One turn sends every row of this set to another row. A few are shown first. Where does it send the rows asked after them?
q298: [ 19  20  19 -14  17  -5  -3  27  20   7  -6  28 -26  11 -25 -22   4 -14
  40 -39   3  -9 -47   6 -24 -32 -13 -25  33   1]
q327: [-26   8   2   1   4 -16  -7  26   3 -19  23  10 -20  14 -13  -1  17 -24
   5 -23   7  32  -3 -14 -14 -38   2 -39  36   4]
q819: [ 15 -15  14  -5  38 -16 -50  15 -14  23  25   5  33  -1 -12 -26  -1   0
  15   4  29   1   8   9   8 -17 -12 -22  -3  -5]
q338: [ 19  21  22  -7  11 -14   0  37  20  14  17  28 -25  16 -22 -11  -1  -6
  28 -21 -10 -12 -53  10 -28 -27   0 -29  38  10]
q261: [ 40 -17  24 -14  33   9 -15  16  13   3  15  19  38  -7 -12  10  12  16
  12   2  -1  10  17  27  -7  28  -7  -3  40  18]
q830: [ 37  -7  13 -23   9   6 -10   8  -1  11  13  21  32  -2  -1   1  18  18
  15   8  -2  16   6  31   3  35  -9 -11  43  19]
q614: [ 16  18  28 -19  22  -2   6  32  21   8   3  40 -31  12 -33 -16  -6 -12
  31 -24   0  -7 -44   6 -24 -29  -9 -20  37   3]
q148: [ 23 -16   3   3  14  -2 -43  38   1   5  30  -1  44   7 -16  -4   9   7
  17  19  15  17  -8  25 -13  12 -10 -34  41   4]
q402: [-35   6   8 -13  12 -25   0   5  17 -13  11  23 -21  13 -19   0  27 -14
   5 -24  -4  16   3 -24 -12 -38  -3 -19  27  -1]
q967: [ 18  21  16   0   8 -17 -10  33  12  13   5  20 -27  13 -17 -17   6  -8
  35 -39  -2 -19 -48  12 -23 -35  -7 -32  31   0]
q55: [ 17  20  24 -18  18  -4   5  30  25   8   1  35 -28  13 -31 -19  -1 -11
  36 -26   0  -5 -50   5 -24 -27  -3 -26  34   5]
q44: [ 18 -12  15  -1  31  -8 -39  14 -14   6  16   8  50  -6 -18 -16   9  -8
  19   3  21  -6  23  18 -10 -29  -7 -14  -3 -13]
q507: [ 18 -18  18   7  38  -8 -39  19 -11   8  11   7  43  -1 -14  -9  10   9
  17 -10  16  -1  22  26   3 -16  -4 -11  -4 -15]
q403: [ 33 -20  17 -18  19   9  -5  11  17  -1  22  24  33  -5  -4  -2  11  12
  12   9   7  20  21  17  -1  29 -16 -10  47  25]
q346: [-13  16   5   3  -9  -8   2  20  10 -20  27   9 -15   2  -5   8  27 -17
  15 -22  -7  36  -3 -11 -17 -26  -4 -25  60  20]
q427: [ 20  23  18  -7  15 -16  -6  30  18  14  -1  20 -25  17 -20 -18   5 -13
  37 -38   0 -16 -48   6 -26 -31  -4 -28  39   1]
q885: [ 15  -7  19 -22  28 -13 -11  -8  -6  23   1  34  36  -9   2 -12  15  22
  22  -9   1   6  15  18  13   4 -18  16   7   6]
q220: [ 28 -10  23 -20  21   3 -10  17  24  18  13  20  32  -8  -5   1  10  21
  21   4   7  20   4  16   7  33 -19  -4  54  25]
q123: [ 16  18  18 -15  14  -4  -3  23  16   6  -5  32 -32   7 -26 -19   8 -11
  36 -43   2 -17 -44   8 -16 -31 -17 -26  27   1]
q173: [-36   7   0  -7  12 -24  -1   5   7  -9  18  30 -16   7 -19   1  37 -15
   8 -25  -2  20   1 -18 -10 -45  -6 -12  32   3]
q37: [ 16  18  25 -22  16  -1   7  28  25   7   7  40 -30   9 -31 -12   1  -8
  28 -26  -5 -10 -50   8 -21 -23 -11 -23  34  11]
q329: [ 45  -8  15 -25  27   0 -23  -2   6  17  19  13  23 -19  -8  -6   7  12
  17   5  11   9   7  12  -7  33 -15  -8  47  30]
q400: [  4  -6  19  -5  26  -7 -41   9 -20  17  18  12  48   5  -8  -8   5  -3
  17   2  11  -2   9  21   4 -23 -19  -4  -6 -15]
q959: [-20  12   5 -14   6 -27   6   0  22 -13  13  20 -20   4 -10   8  29  -6
  10 -24 -17  19   0 -23 -28 -21  -1  -8  50  17]
q435: [ -9  14   4  -3  -3  -9   3  20   9 -23  23  11 -20   2  -5   4  16 -17
  10 -25  -3  40  -4 -14 -25 -22  -1 -27  57  22]
q742: [ 35 -17  19   8  27   4 -38  37  -3  -1  28  -1  47   3 -12   4   4   6
  13   8   6  11   9  31 -14   5   0 -21  26   2]
q195: [-27  11   7   0  -3 -12  -8  22  10 -25  17   4 -19  13 -13  -4  19 -20
  13 -23   2  29   0 -18 -12 -39  -1 -37  33  -2]
q292: [  7   0  24 -17  34 -11 -15 -11   9  28   0  25  31 -24 -15  -7   8  15
  31 -14  18  -1  22  11  15  -1 -19  16  14   3]
q233: [ 38  -9  16  -5  20   6 -45  26  -6   8  36  -8  33  -4  -9 -11  -7  -4
  15  18  21  16  -1  15  -7   9 -11 -33  33  13]
q122: [ 22  20  15  -2  15 -19  -7  35  11  13  -1  23 -30  16 -20 -20   5  -6
  36 -37   0 -16 -43  11 -26 -31  -4 -30  43  -3]
q723: [ 43 -17  23 -21  23  -1  -4  18  17  13  11  21  37  -3   0  -5  20  15
  12   4   2  11  19  17   2  28  -6 -11  47  25]
q715: [ 19  19  19 -14  17  -2  -4  28  12   4  -8  30 -33   9 -30 -19   4 -13
  38 -39   6 -13 -40   8 -23 -32 -16 -26  37  -5]
q419: [-34   8   1 -10  17 -30  -3   5   7  -6  15  23 -20  11 -17   2  27 -20
   2 -31   2  15   2 -20 -14 -42  -1 -18  31   3]
q264: [ 18  20  24  -7  18 -17   2  40  18  17  10  31 -27  19 -23 -15  -3  -3
  31 -23  -6  -9 -47   7 -28 -28   2 -24  43   6]
q24: [ 17 -15  17 -14  31  -9 -10 -14   6  13   3  27  33 -17  -1 -12  15  13
  23 -17  15   0  37  10   9   1 -22  11  17   8]
q28: [-20  16   3  -8   3 -21  10   0  13  -9  19  27 -18  -4 -11  10  35  -9
  13 -25 -12  24   2 -14 -21 -28  -3  -4  54  20]
q394: [  8 -15   7  10  28 -21 -37   6 -11  13  22   6  44  -1  -8 -13  10  -1
  18  -3  22  -9  29  18  -5 -24 -10 -11   2 -13]
q516: [ 21 -14  13 -25  44 -23 -27 -13  -1  32   6  26  22 -16 -12 -19  14  16
  17  -8  17  -7  16   5   9   7 -15   4  12  11]
q480: [ 22  -9  29 -18  37 -12  -6  -3   6  22   2  30  37 -18  -7 -15  13  11
  21 -10  12  -2  33  10  11  -8  -9  11   7   7]
q924: [  3  -6   5   5  27 -15 -48  11 -13  16  16   5  42  -8 -26 -12   8   2
  27   2  26  -5  10  20  -6 -23 -12 -15   2 -19]
q204: [ 24 -18  24 -15  45  -4 -17  -1   5  13  -2  27  34 -13 -14  -3  18  19
  17 -16   8  -3  29  23   9   7 -10   9  11   2]
q59: [-28   7   2   4   0 -11  -9  26   4 -20  25  12 -13  14 -13   0  29 -22
  10 -22   3  31  -3 -12  -8 -44  -7 -34  39   3]
q612: [ 18  23  21 -10  17 -15   2  33  22  16   7  28 -26  19 -27 -15   2 -10
  34 -25  -3 -12 -50   8 -26 -26   4 -30  38   5]
q947: [-11  16   5  -1  -9 -14  -1  16  14 -26  18   2 -19   4  -4   5  20 -12
  17 -22 -12  33  -4 -16 -29 -22   1 -27  54  15]
q17: [ 23 -20   7   6  16  -2 -32  29  -2   0  41   3  46  11 -11  -3   6  -2
   9  24  15  11  12  24 -15   4  -3 -32  32   5]
q557: [ 40 -19   8  -3  17   2 -36  33  -2  -2  24  -1  49   8 -11  -5  16  -5
  10  15  11   6   9  26 -20   5  -6 -34  36   5]
q106: [-17  14   3 -14  10 -25   9  -1  13 -10  13  24 -22  -2  -8   7  25 -12
   8 -34  -8  23   2 -19 -26 -26  -4  -5  53  21]
q187: [ 26  -7  12  -6   7  11 -39  24 -16   4  29  -3  45  12 -11   4   7  -6
  11  18   9   8   0  34  -6   8 -11 -30  28  -2]

q612 moves to q427
q557 moves to q44
Now these:
q59 moves to q173
q885 moves to q830
q435 moves to q327
q507 moves to q204
q924 moves to q292
q715 moves to q614
q123 moves to q37
q24 moves to q403
q959 moves to q947
q329 moves to q233

One turn sends every row of this set to another row. A few are shown first. Where does it send the rows asked after them?
q397: [ 14 -10   3   3   5   4 -13  -5   9  18 -24  26  17 -23   9 -11 -10  -2
  -2  27  27 -12]
q289: [-21 -22 -12  -3   5  20   4 -34   7  23  15   8   5  -4  11   8 -10  13
 -12   7  25  -1]
q41: [ 13  11   7 -23   8  14   6  11   9  -5  17  -4 -23  -4  10 -30  14 -10
   2   1  14 -20]
q921: [ 23   5   6   2  15   9 -24   0  11  13 -17  24   4 -29  -1 -27 -12  -7
   0  24  15  -8]
q486: [  1 -14   3  -3  36  10 -13   2 -11  10   3  11  26 -18   5 -13  -6  29
   9  18  18 -25]
q132: [-15 -23  -5 -11  21  11  11   5  -2  10  -9  15  20  -3  32  -4   4  21
  -7   7  26  -8]
q295: [-16  -3 -14 -10   9  30   5 -23  17  16  19   7 -20  -2  14 -10  -6  -1
 -22  -6   9  16]
q801: [ 10  -8  -3  -7  -9  -9  37  -6 -14  -6  -1  20  27   3  14  13  18  11
  -5   1   6  -6]
q396: [-21  -9   8  33  -3 -15 -11  -1   7 -10 -20 -37  -7  -6 -11  18  12  -2
   6 -16 -29  21]
q563: [ -6  -1  21  31  10 -10 -10  -9  -1 -10 -15 -29  13 -12 -18  30  -3   1
  22  -8 -30  25]
q997: [  7  -7  -1  -3   0   9  -1   1  18  14 -29  26   5 -14  24 -14  -4 -11
 -14  17  26   4]
q206: [ 17  17  -3 -14   1   2  32   7  -4 -14   7  17  -3   3  15 -12  22  -3
 -13 -13 -14  14]
q72: [-17  -6  10  34   1 -15 -19  -1   5 -10 -15 -39  -7 -10 -19  15  10   0
  11 -14 -33  18]
q518: [  5 -13   9 -16   1   1   9  -2  -3   2  10  -1   8  -4   6  -6   9   6
  13  17  34 -40]
q805: [ -2   7  -7  -4  24  31 -19 -25   9  15  30   4 -20 -17 -11 -23 -15   4
  -7   2  -1   4]
q659: [-22   4   9  35   9  -4  -9 -12  -3  -7 -20 -19  -6   1 -26  29   1 -10
  14 -12 -35  17]
q231: [-12  -6  18  29   3 -10   0  -9   1 -10 -21 -28  15  -5  -8  37  -1   0
  18 -10 -25  28]
q571: [-22 -15   9  35  -4 -18 -11  -3   5  -8 -20 -37   0  -6 -14  24  10   1
   9 -12 -25  17]
q587: [  2  -7   4 -23  -4   8  22   5   8  -2   7   1  -8   5  23 -12  17  -5
   0   4  30 -21]
q383: [-17 -12  11  37   0 -18 -17  -4   2  -9 -17 -38   0 -10 -20  20   8   3
  13 -10 -29  13]
q636: [-24   3   7  34   7  -4  -5 -10  -2  -7 -22 -19  -7   2 -22  29   2 -11
  11 -14 -34  20]
q874: [-26  -1   7  36   6  -6  -4 -13  -3  -5 -23 -18  -3   4 -21  33   2  -8
  12 -12 -31  18]
q675: [ -7   1  -5 -15  30  22   6  18   8   3  -1  12  -9  -5  31 -28   7   8
 -15  -7   7  10]
q891: [-24   0   8  37   8  -7  -8 -14  -5  -5 -21 -18  -1   1 -26  32   0  -7
  15 -10 -32  15]
q321: [ 18   5   0  11  -7  -1 -32  -5   2   7  21 -13  22 -12 -34 -19  -6  12
 -18 -14 -19 -19]
q460: [ 19   5  12 -15  14   7  -6   3  -2  -3  19  -4  -5 -13  -7 -25   5   1
  17  15  19 -37]
q693: [ -5 -12  -5   1  18  20 -18 -36  -1  22  26   6   7 -18 -15  -2 -18  17
   1  15  13 -15]
q922: [ -4   6  19  28  11  -7  -7  -4   3 -14 -15 -30   2 -10 -15  24  -1  -4
  18 -13 -36  33]
q769: [  9   8   4  -8  45  21 -19  15  -1   2  10   9  -3 -20   3 -37  -4  15
   2   3  -1  -7]
q175: [ 27   2   5  -1   8 -11  10  -9 -25  -7  12  17  33 -13 -16   2   7  19
  13  12  -4 -23]
q33: [ -6 -12 -12   3 -30  -2   5  -2  14   8   4  -8  20  11   7   1   8   4
 -41 -27  -2   1]
q562: [ 11  12  -7   2 -14   7 -14   6  16   3  17 -13   1   1 -11 -25   4  -2
 -37 -31 -23   5]
q602: [-11   1  17  27   4  -7   2  -5   6 -12 -19 -28   4  -4  -4  30   2  -6
  13 -16 -30  37]
q566: [  2 -20  -5  12 -23  -9 -13 -12  -1  13   9  -9  41  -2 -16   7  -2  18
 -23 -10   2 -23]
q755: [ 35  26   5  -8  16   1   4   4 -15 -15  19  15   3 -15 -14 -22  11   4
   5  -1 -23  -4]
q845: [ 17   9   1  -3  10  13 -12   6  20  11 -20  25  -9 -21  14 -29  -6 -15
 -12  14  13   5]

q636 moves to q659
q602 moves to q922
q675 moves to q769
Now these:
q801 moves to q206
q41 moves to q460
q295 moves to q805
q321 moves to q566
q397 moves to q997
q383 moves to q571

